In the data rows, the value 128 means zero.
Here are some rows, each followed by its group. Groups can overlap.
[161 152 113 134 129 147 104 112 115 116 142 119 160 122 107 150 141  97
 145 139 108 113 152 149 110 134 111  99 148 105 140 108 161 121 135 150
 106 101 158 147 144 151 147 133 106 105 142 113] v
[162 153 113 133 131 146 104 112 120 121 142 122 158 128 105 153 141  97
 145 135 113 111 154 148 109 134 111  98 149 107 143 111 163 121 135 151
 106 100 159 146 145 150 147 132 104 103 142 111] v
[130 127 111 117 108 144 135 122 116 110 146 117 137 136 111 132 141 145
 145 136 143 116 144 130 109 143 111 119 123 116 139 119 131 123 141 141
 115 119 132 136 140 122 144 148 117 122 139 141] w
[154 138  99 109  96 156 128 116 118 101 156 112 154 129 102 152 153 131
 153 132 141 100 151 151 103 143 106 106 139 105 136 107 155 114 154 153
 102 115 143 157 154 130 151 157 104 114 152 143] f
[121 118 107 113 110 149 136 110  96 104 152 101 132 149 103 121 145 157
 156 154 154 112 154 104  99 163 101 110 108 108 149 112 125 133 144 148
 107 101 131 127 140 117 155 154 113 115 140 147] w
[113 120 141 134 131 113 138 141 146 140 113 141 113 122 149 123 117 131
 109 115 127 138 107 127 149 110 148 149 125 147 113 145 110 130 122 109
 147 154 110 119 115 120 108 117 146 143 117 129] f
[100 114 156 139 152  99 136 145 152 154  99 147  98 124 158 104 102 131
  99 116 119 156  97 110 158 104 156 158 119 156 111 153  98 141 108  98
 157 157 103 102 105 118 100 102 157 149 112 121] x
[ 93 109 167 162 171  89 128 156 157 169  90 164  94 130 165  95  85 114
  91 108  99 169  94  95 165  92 168 164 122 168 107 157  95 153  94  90
 167 166 101  86  85 130  89  88 170 143  96 108] x
[105 114 135 123 126 118 142 137 133 132 121 133 109 131 143 115 120 147
 119 123 143 134 114 116 138 128 138 148 118 143 120 143 106 133 126 113
 142 147 111 118 117 115 117 130 141 139 119 138] o
[148 134  95 101  93 160 132 108  99  97 162  98 152 136  97 148 161 151
 160 149 157  95 155 143  96 161  96 103 124  99 145 103 149 117 156 159
  97 101 144 155 159 121 161 163  99 114 152 152] h
[127 126 129 131 134 127 122 122 120 132 127 122 127 134 123 126 128 128
 132 134 135 130 132 120 121 136 122 124 124 131 133 124 129 129 123 133
 125 116 130 122 127 129 133 129 124 124 126 124] i
[ 94 110 160 141 150  94 148 159 165 161  96 163  93 120 164 102  93 132
  92  99 116 159  87 115 164  89 167 168 124 167  97 160  94 145 110  91
 164 178  92  99  94 113  90  98 166 155 100 126] x
[162 149 113 135 130 146 106 114 115 117 141 122 158 125 106 154 139  96
 145 133 110 112 154 147 110 131 112  98 152 104 141 109 162 121 131 150
 106 100 161 148 147 153 147 131 106 106 142 112] v
[109 119 148 139 146 107 134 140 138 148 108 141 111 130 149 116 107 126
 111 119 119 147 113 113 150 112 150 148 124 148 120 141 110 140 115 108
 149 145 117 108 108 125 106 108 148 138 115 123] i
[ 96 111 163 148 162  92 140 151 163 163  91 158  91 116 164  98  94 121
  91 106 111 165  87 110 163  94 162 164 125 163 105 161  92 143  97  92
 163 163 101  96  93 118  93  94 163 157  95 109] f
[154 143 129 142 140 132 109 124 125 131 126 130 146 123 122 140 129  99
 130 126 106 125 139 140 131 122 130 111 144 118 134 117 153 127 124 137
 121 120 148 135 131 146 128 118 119 112 132 112] i
[162 150 113 133 128 147 103 111 114 117 142 121 158 132 105 155 140  96
 146 134 109 111 154 148 109 132 111  97 148 107 141 106 163 119 133 153
 106 100 158 149 145 151 151 133 104 104 143 111] v
[119 127 152 148 158 105 117 135 139 151 105 144 118 125 147 115 106 109
 108 123 107 154 123 113 149 113 148 136 129 143 124 138 122 139 111 110
 149 133 126 107 108 135 108 102 145 129 113 110] v
[115 119 135 125 123 118 140 138 140 134 118 137 113 127 144 119 122 139
 114 120 135 134 110 127 144 117 141 148 123 142 116 144 110 127 126 113
 142 148 110 122 121 119 114 125 141 142 121 136] f
[ 94 112 162 149 154  94 145 164 165 163  93 165  92 121 165 102  91 127
  90  99 112 161  86 117 165  87 168 170 125 169  98 163  95 143 106  89
 165 176  92  98  92 116  89  95 167 157 101 122] x
[152 144 129 145 141 131 109 122 128 131 125 130 146 124 123 141 128 101
 129 127 106 126 138 140 129 122 128 113 143 118 133 118 152 124 127 139
 121 115 148 134 130 148 128 119 119 114 132 110] i
[151 142 128 138 140 133 111 122 127 132 126 136 145 121 121 142 130 101
 130 128 107 126 137 148 128 120 127 111 147 119 132 120 151 126 123 135
 123 115 147 136 132 144 129 120 119 114 132 110] i
[172 158  87  97  86 169 114  93  95  84 168  90 173 125  88 169 174 122
 168 151 147  84 170 167  89 167  86  85 142  83 154  89 171 101 164 171
  86  83 167 175 176 140 170 169  82  99 167 142] h
[ 94 111 164 147 161  91 143 155 164 164  91 157  90 115 165  97  94 123
  90 106 117 167  86 113 164  93 163 166 117 165 104 165  92 144  96  90
 164 165  97  94  92 119  92  92 164 160  94 109] f
[ 93 109 163 146 160  92 139 152 163 163  92 155  90 119 164  97  95 133
  91 108 114 164  85 107 163  94 162 166 115 165 103 162  91 141  97  91
 164 164  94  94  92 117  92  94 163 159  96 112] f
[114 126 156 150 160 103 118 136 143 157 101 145 111 130 152 111 104 111
 104 123 104 153 113 114 154 108 152 141 129 147 123 141 117 139 104 106
 152 136 126 103 103 135 106  99 147 131 111 109] v
[133 130 126 127 127 129 126 131 130 127 129 130 131 124 129 130 133 124
 127 125 125 126 125 133 130 125 130 128 130 128 125 128 131 124 127 127
 128 131 130 130 131 130 126 127 126 128 127 126] m
[114 120 132 126 129 123 137 129 126 129 124 130 116 131 135 122 124 141
 125 130 138 133 126 116 132 130 130 140 119 136 129 132 114 131 126 122
 137 132 121 119 123 120 125 128 133 136 123 140] m
[113 118 141 136 141 117 130 129 123 137 121 130 115 135 136 118 117 136
 124 137 129 138 125 107 133 133 134 135 118 136 130 134 113 136 119 118
 139 132 120 113 116 124 125 123 139 128 123 127] v
[111 119 145 130 134 109 139 147 150 144 108 146 111 122 152 116 111 130
 104 111 126 142 105 127 153 105 152 154 127 152 110 146 107 134 121 105
 151 158 108 117 111 119 105 112 150 144 114 130] f
[162 150  99 113 101 157 115 111 113 100 156 108 162 123  99 157 157 113
 156 135 129  98 156 157 101 146 100  97 143  99 140 104 162 113 153 157
  98 101 156 160 158 140 157 153  98 109 152 129] h
[100 112 150 131 140 106 142 139 143 146 107 137 100 126 152 108 112 143
 107 120 135 149 103 110 149 116 146 155 112 150 115 147  98 137 114 104
 151 149 105 106 108 119 107 116 149 148 109 127] x
[ 92 111 165 152 160  90 144 165 170 168  89 170  91 118 168  99  87 120
  87  94 105 166  82 114 168  81 171 172 129 172  93 166  92 145 101  86
 168 178  91  93  87 118  86  90 171 160  94 118] x
[115 126 155 150 159 102 121 138 143 154 101 145 112 125 153 111 102 112
 103 122 105 154 112 111 153 107 153 142 128 147 121 140 116 140 104 106
 152 136 122 103 106 139 104  99 151 133 111 106] v
[172 155  87 100  85 169 115  94  95  85 168  93 172 124  89 170 174 125
 168 150 151  83 169 167  89 166  86  86 144  84 154  89 171  99 164 170
  86  84 166 175 174 139 169 169  83  99 165 143] h
[ 96 110 162 145 161  93 137 150 165 162  92 158  93 118 164 101  95 126
  92 107 113 164  88 107 162  96 161 165 116 163 107 163  92 140  98  92
 163 166  97  94  93 116  94  94 163 160  96 112] f
[159 150 123 136 134 136 108 121 132 129 129 132 153 114 119 149 130  94
 128 122 105 120 141 154 130 115 127 109 151 115 128 117 159 119 129 139
 119 117 151 148 138 148 130 120 114 116 142 107] o
[163 148  98 114 101 157 118 112 110 100 156 110 161 124  99 157 156 117
 155 138 129  99 154 157 101 144 101  97 145  98 141 104 162 110 148 157
  98 103 156 160 158 140 155 154  98 108 151 131] h
[129 134 141 137 143 115 129 129 137 139 114 135 128 122 140 124 119 113
 116 123 117 138 120 128 141 118 138 132 130 133 125 136 126 129 116 119
 139 128 130 123 120 139 118 113 133 134 120 114] w
[132 137 138 135 144 119 122 126 131 139 117 133 128 123 135 127 121 119
 119 126 115 135 124 127 137 121 134 125 132 130 126 132 132 128 117 123
 132 125 132 122 123 134 122 116 129 129 121 114] w
[161 148 100 118 103 155 121 111 114 102 154 112 162 122 101 156 154 116
 152 133 129 101 151 156 103 141 103 101 143 101 138 109 160 110 147 155
 101 104 153 158 156 142 153 152 100 112 149 131] h
[105 119 153 140 150 102 132 146 144 151 102 142 104 124 154 107 106 130
 103 118 119 153 104 112 154 110 151 152 120 151 115 150 103 143 109 104
 154 148 108 105 104 120 105 105 151 144 107 118] x
[156 143  98 109  96 157 126 116 112 100 157 113 156 128 101 155 156 127
 154 133 141  98 151 153 102 145 104 105 139 105 137 110 157 113 155 157
 101 114 147 158 156 132 152 156 102 112 153 144] f
[111 121 144 132 131 113 138 142 147 141 113 142 111 123 149 126 115 133
 107 114 126 144 106 127 151 111 148 151 129 148 115 143 112 130 130 108
 147 154 110 118 116 119 107 116 145 146 116 129] f
[ 94 113 163 147 160  92 143 151 163 163  91 155  91 116 164  97  94 129
  91 107 116 164  88 107 163  94 163 166 116 164 104 162  91 142  96  92
 163 164  95  97  93 116  93  94 163 161  97 115] f
[119 125 154 151 158 105 118 135 136 151 104 142 118 129 149 114 104 109
 106 123 105 151 120 114 150 110 149 138 130 145 128 137 120 139 106 111
 150 134 126 108 106 138 109 101 146 129 112 109] v
[161 149 100 114 103 155 116 113 113 102 154 115 159 124 101 155 159 113
 152 134 129 100 152 158 104 144 102  99 143 100 139 104 160 116 147 155
 100 105 153 158 155 140 154 152  99 109 152 131] h
[151 143 131 140 141 130 109 123 125 131 126 133 145 127 122 142 132  99
 129 126 105 124 139 144 130 121 130 110 149 118 131 118 155 126 123 136
 122 115 148 134 131 148 130 117 120 112 135 112] i
[132 128 109 117 108 145 132 123 114 110 146 115 135 132 111 133 146 144
 146 139 142 113 139 129 110 146 111 118 128 115 137 120 133 123 143 142
 112 123 129 138 141 122 145 148 119 123 139 143] w
[ 94 114 167 161 169  91 127 154 154 168  90 162  93 132 164  95  85 112
  92 109 104 167  97  95 165  92 168 163 124 166 108 156  97 153  94  91
 167 164 101  86  86 131  89  88 168 142  97 107] x
[133 130 125 128 127 129 125 127 131 127 129 128 131 126 127 135 133 123
 128 127 126 137 126 133 128 125 127 126 130 126 127 128 131 126 128 128
 127 128 128 130 129 132 129 128 125 129 134 127] m
[152 136  94 104  91 162 131 107  99  93 163  97 154 138  96 148 162 150
 162 149 156  94 158 140  94 162  94 100 124  97 152 103 150 113 158 160
  96 101 145 157 162 121 162 164  96 111 165 152] h
[ 99 113 165 160 168  92 126 155 153 167  92 161  96 132 163  98  86 112
  93 108 100 168  98  99 164  91 167 161 129 165 110 154 100 153  98  92
 166 165 104  89  93 133  90  89 166 140  98 108] x
[161 141  87  91  81 168 133 104 100  86 169  95 165 134  91 162 170 151
 166 147 161  85 165 158  91 165  90  96 131  90 149  96 162 105 169 166
  90  99 150 170 172 124 166 171  89 107 165 159] f
[135 131 109 112 105 147 136 125 121 110 146 117 136 129 114 140 144 141
 142 129 143 111 134 142 112 139 114 123 128 117 128 125 135 120 143 139
 116 125 128 142 143 123 143 147 116 128 137 143] m
[115 121 131 127 131 123 133 128 122 129 125 125 117 133 131 118 125 139
 128 132 139 131 128 115 125 134 125 137 117 132 132 132 116 130 125 124
 131 126 121 118 125 123 131 128 131 131 123 130] i
[129 126 127 130 131 129 123 121 119 124 131 120 128 133 122 126 132 131
 136 135 133 128 135 119 118 136 121 121 124 123 136 123 129 128 124 133
 123 117 135 124 128 132 136 128 124 123 128 127] i
[162 148 101 114 102 157 116 110 113 103 155 109 161 123 100 157 158 114
 154 135 129  99 157 156 101 144 103  98 143  99 140 103 162 113 148 157
  99 102 157 159 158 140 156 153  98 109 151 129] h
[113 121 132 125 130 122 133 132 128 133 123 128 116 133 134 117 128 140
 124 129 134 133 121 115 131 130 129 136 121 135 126 134 113 132 124 122
 134 132 118 120 121 119 124 127 133 135 122 133] m
[115 122 138 130 133 118 134 135 133 135 120 138 118 129 140 127 121 133
 117 121 130 134 117 122 141 120 141 142 127 140 123 135 117 132 124 115
 140 142 118 119 118 122 115 121 141 133 125 132] x
[118 125 154 148 157 105 118 136 137 152 103 149 115 126 151 113 104 110
 106 122 105 150 117 114 151 112 149 138 132 145 133 138 119 141 105 109
 150 133 124 111 109 135 106 101 146 130 111 109] v
[136 131 123 124 124 132 132 125 126 124 135 124 135 129 123 132 133 128
 132 129 129 123 130 132 122 133 124 125 132 124 128 125 133 129 132 132
 123 125 133 132 133 129 134 131 122 125 132 126] m
[151 143 130 139 140 130 111 122 125 134 125 130 147 122 121 140 125  98
 128 126 106 124 142 144 131 120 130 111 143 119 131 117 152 125 123 138
 125 117 148 135 130 146 130 117 119 115 134 111] i
[115 126 155 150 160 103 120 137 141 153 102 145 113 127 150 112 102 110
 105 122 107 153 114 113 153 109 151 142 134 146 121 139 117 138 105 107
 151 136 124 106 104 135 104  99 150 131 110 107] v
[113 123 133 126 130 120 133 133 128 131 122 128 116 130 137 117 122 139
 123 131 140 133 120 124 131 134 131 138 121 135 126 133 113 131 124 120
 136 133 120 119 120 120 123 126 134 133 124 131] m
[110 118 143 128 131 112 140 145 150 141 111 145 110 122 151 118 115 133
 106 115 126 140 105 126 151 109 149 156 125 148 112 144 108 133 122 107
 148 154 110 118 115 120 107 116 146 145 117 130] f
[134 133 124 127 125 134 125 127 127 129 132 130 131 125 125 131 132 124
 130 127 127 123 129 140 127 132 123 123 133 123 129 125 136 124 130 132
 122 126 130 131 132 128 132 130 126 127 131 132] m
[152 148 129 139 142 131 110 123 126 132 131 134 149 124 123 140 127  99
 129 125 106 125 139 140 129 120 130 111 144 119 134 118 152 129 124 136
 122 115 147 136 130 145 127 118 119 114 131 111] i
[117 121 135 126 129 123 132 127 126 129 125 127 119 131 132 116 124 141
 127 132 135 133 126 116 130 134 130 135 118 132 129 134 113 131 126 123
 134 127 120 118 124 124 127 127 132 133 124 132] i
[115 120 130 125 128 124 133 126 122 127 128 124 117 132 129 117 126 140
 129 132 135 135 125 114 126 136 125 134 117 130 129 130 115 130 125 124
 132 125 121 120 124 121 133 129 130 131 124 132] i
[105 113 136 123 124 117 143 136 133 133 121 132 109 132 142 112 120 149
 118 124 142 135 116 115 139 129 138 148 115 143 120 141 104 134 128 118
 142 147 107 116 121 113 119 132 141 140 119 139] o
[107 115 141 129 137 113 133 134 135 137 116 129 110 131 142 111 119 140
 117 127 134 140 116 110 139 127 138 143 117 141 124 137 110 138 119 113
 141 136 113 116 118 118 117 120 142 137 117 129] i
[132 135 129 128 127 127 131 127 129 128 127 127 128 125 131 130 127 123
 125 125 126 129 127 130 130 124 130 128 131 128 127 129 132 128 128 127
 128 128 128 132 128 128 126 130 129 128 128 124] m
[125 126 131 129 134 127 124 122 121 128 127 123 129 131 123 124 126 127
 132 135 128 130 133 119 121 136 129 123 125 127 134 129 126 130 123 130
 126 116 131 123 126 136 134 126 125 123 125 129] i
[ 93 109 161 146 153  93 145 162 165 162  94 163  94 121 165 102  91 129
  91  98 114 164  87 118 165  89 168 169 125 168  97 161  94 146 106  90
 165 176  91 100  94 116  91  96 167 156 103 124] x
[103 117 154 139 151 102 133 141 147 151 102 145 103 124 155 109 106 129
 102 120 119 151 103 111 154 108 152 153 119 152 114 148 105 138 108 102
 154 149 107 105 103 120 103 104 152 147 107 119] x
[159 149 123 136 135 137 108 121 133 127 128 130 153 115 120 150 131  95
 128 123 106 121 137 155 129 118 126 108 153 116 130 119 158 119 126 141
 120 118 151 146 138 151 133 121 114 113 135 108] o
[160 150 122 138 137 139 106 123 139 133 129 131 153 116 117 150 131  91
 131 121 102 118 141 155 130 116 126 108 153 114 129 114 160 121 128 141
 115 114 154 146 138 152 131 120 113 112 136 109] o
[161 150 113 134 130 146 104 111 115 117 142 118 157 123 106 152 141  98
 146 134 110 112 152 149 110 135 111  98 146 104 140 109 162 119 132 151
 107  99 159 146 144 154 146 132 105 105 144 111] v
[161 147 100 113 108 156 117 117 112 102 154 113 160 123 102 158 156 113
 153 140 130 100 152 157 102 141 103  99 143 100 139 105 161 111 150 156
  99 104 154 159 156 142 153 152 100 108 153 129] h
[ 94 114 163 151 161  91 141 152 164 164  91 158  90 121 165 100  94 125
  90 108 111 165  85 108 163  94 163 166 117 165 105 162  91 141  97  91
 164 165  95  96  93 115  93  93 166 160  96 112] f
[ 96 114 162 146 160  93 137 149 161 162  93 155  92 119 163  99  95 129
  93 108 112 163  89 109 162  98 161 163 116 162 105 159  93 143  97  93
 163 162  99  96  94 118  94  95 162 156  97 113] f
[127 129 142 139 144 115 121 131 137 140 112 133 123 122 140 123 117 115
 114 122 114 139 118 127 142 117 137 134 130 134 123 134 127 129 114 118
 138 131 131 123 120 134 117 112 134 131 119 114] w
[173 157  86  96  85 170 113  93  93  84 169  89 174 127  88 170 176 122
 169 155 148  82 171 167  89 168  85  84 143  83 158  88 171  97 166 171
  86  83 168 176 176 140 170 170  81  97 168 141] h
[132 131 126 128 125 128 126 127 130 126 128 128 130 127 128 131 130 127
 126 126 125 125 125 135 129 128 128 129 131 131 129 127 131 125 130 127
 126 132 130 132 131 129 126 131 131 127 130 125] m
[132 129 133 127 127 124 134 131 135 130 126 134 126 125 136 128 125 127
 121 122 126 130 120 135 136 124 133 132 132 133 122 131 127 126 126 123
 133 138 126 130 125 127 121 125 130 131 125 131] m
[117 116 114 119 113 144 131 115 101 110 147 113 126 145 107 120 139 158
 152 149 151 116 148 106 103 157 105 117 113 115 146 114 122 132 138 143
 112 107 128 126 136 121 149 149 118 121 135 144] w
[ 78  93 172 154 170  82 154 165 172 174  83 167  74 124 172  80  80 147
  83 100 114 181  74  87 170  85 172 178 104 177  92 177  78 155  85  80
 173 180  79  77  78 101  83  85 178 172  83 116] x
[116 122 139 138 142 119 126 128 122 141 120 127 120 135 132 120 118 128
 126 133 126 136 129 110 131 132 133 129 121 131 132 130 120 136 121 122
 137 122 127 113 116 128 123 118 137 124 123 127] v
Which 5 groups are nearest to each row below, nearest first, going by the distance to the group's nearest row?
[173 155  86  96  86 170 115  94  94  84 168  90 173 126  88 170 174 129
 168 149 148  82 169 167  89 166  86  85 143  84 153  89 171  98 164 170
  86  84 167 176 175 139 169 169  83  99 166 142] >> h f v w m
Which 4 groups are nearest to each row below, nearest first, going by the average distance to the group's rows?
[153 138 100 110  96 156 128 118 111 101 156 111 153 136 102 150 153 135
 153 136 143 102 152 149 103 144 105 107 136 105 138 108 153 115 154 153
 102 114 142 154 154 130 152 157 103 112 150 149] >> h w m i
[112 120 140 129 129 114 141 141 144 138 116 141 114 124 148 120 116 140
 109 115 127 139 107 128 148 112 149 148 126 145 114 148 112 129 123 110
 144 153 110 120 117 119 109 118 143 141 120 140] >> m x i f
[111 120 142 133 134 112 135 140 140 141 114 141 113 127 147 117 114 132
 110 119 125 141 110 124 149 112 148 150 131 146 116 140 111 134 122 109
 146 152 112 115 113 122 108 115 146 140 120 129] >> m x i f
[119 117 110 117 111 146 131 112  96 106 151 104 132 147 104 121 143 156
 155 151 152 113 155 105 100 161 103 112 110 110 147 112 124 131 143 147
 110 104 133 125 138 120 153 152 113 117 138 146] >> w m h i
[122 126 151 148 157 108 118 131 133 151 106 138 118 130 145 116 108 111
 110 125 110 148 120 113 147 114 146 134 129 139 127 136 121 139 107 113
 147 130 128 109 109 141 111 103 141 126 115 108] >> v i m x
[ 79  96 173 156 171  81 150 167 175 175  82 170  74 118 174  80  79 139
  82  98 109 179  72  88 171  81 174 179 107 178  91 177  77 156  85  79
 174 182  79  76  77 103  82  84 180 173  81 110] >> x f v m
Which 5 groups are nearest to each row below, nearest first, going by the distance to the centre of the group?
[135 127 107 115 105 148 131 117 111 108 149 112 137 133 109 139 145 146
 149 138 145 109 142 131 106 147 108 115 122 113 137 115 137 121 144 145
 109 114 132 140 145 122 148 150 117 126 140 144] >> w m h i o
[131 126 110 114 108 145 132 121 114 111 147 115 135 133 111 137 143 143
 147 136 143 114 139 128 109 144 110 120 123 118 136 120 135 123 143 142
 113 118 134 137 140 124 145 148 118 121 138 141] >> w m i o h
Which 5 groups are nearest to each row below, nearest first, going by the average distance to the group's rows?
[109 121 158 151 162  99 124 147 146 158  98 148 106 124 156 107  99 110
  99 117 104 156 107 110 157 103 156 148 128 158 118 147 113 141 100 102
 156 144 115 103 103 137 100  97 156 138 104 106] >> x f v i m
Which 4 groups are nearest to each row below, nearest first, going by the distance to the group's nearest row?
[149 136  99 107  97 155 131 119 112 102 156 110 149 133 103 149 155 137
 153 134 146 100 148 146 103 145 104 109 137 106 138 110 150 117 154 151
 104 116 139 154 153 134 153 156 105 115 149 146] >> f h w m
[151 144 128 139 142 132 110 124 126 131 128 132 146 123 122 141 124 101
 127 124 106 124 147 145 130 118 130 112 152 122 130 119 152 125 127 135
 122 117 148 145 130 145 128 118 120 116 134 112] >> i o m w
[109 122 158 149 161  98 126 143 152 158  98 152 106 119 157 110  99 108
  98 116 104 156 102 116 158 103 158 152 129 154 113 150 108 139 101 100
 156 149 119 103 100 133  99  96 153 142 107 107] >> v x i f
[ 93 109 163 146 160  91 139 154 165 163  91 156  90 116 165  99  94 128
  91 106 112 167  85 111 164  93 163 166 117 165 113 163  90 141  95  91
 164 165  95  94  92 114  92  93 165 160  94 112] >> f x v i
[120 116 108 119 110 148 131 114  96 106 152 102 130 147 103 121 145 157
 156 152 155 112 152 104  99 162 101 111 109 109 148 111 123 130 142 149
 107 101 131 130 139 121 154 154 119 115 138 147] >> w m h i
[ 93 109 161 147 154  93 148 160 165 162  94 166  92 122 165 107  92 129
  90  98 113 161  87 115 165  88 168 169 125 169  97 161  94 143 106  90
 165 176  92  97  93 114  89  96 168 157 100 123] >> x f i v
[131 129 127 127 125 128 127 131 131 130 127 131 128 126 129 130 128 124
 125 124 129 126 125 136 131 123 129 129 131 129 124 130 131 124 128 127
 127 130 129 133 128 128 127 131 129 128 127 128] >> m i w x
